[605, 843, 434, 247, 182, 475, 723] → 723, 605

[-971, -924, 869, 818] → 818, -971

[-659, 630, 614, 595, -707, -678] → -678, -659

[228, 138, 117, 32] → 32, 228

[[21, 34, 29, 21, 29, 1, -1],
 [35, 22, 9, 16, 12, 4, 1],
 [2, -30, -15, -4, -17, 38, 17]] → -1, 2

[6000, 9945, 1670, 5565] → 5565, 6000

[[233, 168, 89, 121, 154, 136, 161],
 [64, 128, 207, 175, 142, 160, 136],
 [63, 128, 208, 176, 142, 160, 136]] → 161, 63
---
array([[-0.74, -0.22, -0.74, -0.53, -0.12,  0.22],
       [ 1.22,  0.36, -2.38, -1.11, -0.77, -0.50],
       [ 0.07, -0.45, -0.82, -0.68,  0.47,  2.08]]) --> 0.36

array([[ 177.651,  -43.993,  164.223,  -26.953,    7.987,   66.059,
        -152.683],
       [  45.156,  113.068,   -0.728, -153.552,  -87.126,  154.861,
        -136.556]]) --> -43.993

array([[ 0.006,  0.069,  0.001, -0.202, -0.024],
       [ 0.023, -0.032, -0.063,  0.123,  0.043],
       [ 0.224, -0.037,  0.151,  0.018,  0.150]]) --> -0.032

array([[-137.17,  -48.69,  132.70,  -79.98],
       [  61.56,  -75.61, -107.40,   -9.23],
       [-209.46,   45.80,  -67.69, -127.13]]) --> -75.61

array([[-0.08,  1.61,  1.06, -0.20],
       [ 1.47,  1.17, -1.70,  0.60]]) --> 1.61

array([[-0.155,  0.029, -0.028,  0.037,  0.003],
       [-0.092, -0.127, -0.034,  0.099,  0.098],
       [-0.064, -0.195,  0.106, -0.126,  0.156]]) --> -0.127

array([[ 0.014, -0.122,  0.036, -0.030, -0.003],
       [-0.079, -0.090,  0.002,  0.147, -0.114],
       [ 0.129,  0.049,  0.092,  0.052,  0.013]]) --> -0.090

array([[ 1.629,  1.592, -0.811, -1.382,  0.316,  0.458,  0.275],
       [-1.626, -1.205,  1.504,  2.444, -0.947, -2.146, -0.526],
       [ 0.785,  1.448, -0.688, -0.390, -1.192,  1.464, -1.180]]) --> -1.205
---
-33 20 5 -70 36 17
-23 29 -21 -36 21 -20
22 -17 -3 60 -29 -23
-> -23

14 5 -6 12 12 -2
-35 -36 71 -50 -50 68
-19 -44 80 -38 -38 36
-> -35

-27 -50 76 56
-60 -6 -27 -52
-47 -28 -82 -39
-> -60

-66 45 -31 -24 -52
-10 -77 -45 -8 29
-41 -77 -70 -21 0
-> -10

-26 39 -4 17 -46 33
28 -82 -23 -1 -60 17
-49 -44 2 14 49 -2
-> 28

-82 -7 31 -39 -20 -2 -54
-65 -14 -7 -3 -48 3 66
17 -21 6 23 61 -25 -16
-> -65

-26 -68 42 -37 -1 -26
1 19 16 0 55 -12
-4 -13 19 32 -29 -32
-> 1

-52 58 -27 -38 -38 23
-3 -41 -10 29 -24 -17
82 2 43 23 67 6
-> -3
---
8 85 -66 -13 5 -40 10 gives -13, 85

11 5 -74 -14 29 gives -74, 29

-48 -30 -31 40 66 gives -31, 66

18 -57 44 34 -23 -66 -40 gives 34, 44

22 83 30 87 32 -10 63 gives 87, 87

-29 -30 33 -35 1
10 -44 68 -3 5
5 35 -17 20 -9
gives 68, 68

-44 44 9 -38 -72 gives 9, 44
---
46 -84 41 -37 28 -58 Answer: 41
3 43 82 -50 -23 Answer: 82
-27 -6 -74 -46 -49 -83 Answer: -74
-15 -26 33 67 -10 -13 34 Answer: 33
11 45 85 -67 Answer: 85
-15 -14 65 10 6 12 Answer: 65
49 79 -15 36 24 Answer: -15
87 21 68 33 12 Answer: 68
-82 -49 52 -48 -34 Answer: 52
-20 33 68 11 -18 5 37 Answer: 68
---
-68 -2 84 28 --> 28
-18 -27 38 67 4 31 --> 31
28 -11 14 -90 -28 10 --> 10
47 29 26 21 65 --> 65
72 -74 -15 -13 --> -13
21 -29 -59 -1 -85 48 -7 --> -7
10 35 13 -22 7 33 64 --> 64
-16 -84 -36 54 --> 54
-44 51 78 -33 -27 -14 --> -14
---
-53 85 -42 -19 26 -22 -36 out -19

44 3 38 -66 -49 out 38

73 9 -77 31 -31 out -77

21 40 3 34 -76
20 -9 16 22 18
-10 -5 -27 -35 32
out 16

27 -26 -68 -6 21 6 -30 out -6

5 -26 72 -79 -32 out 72
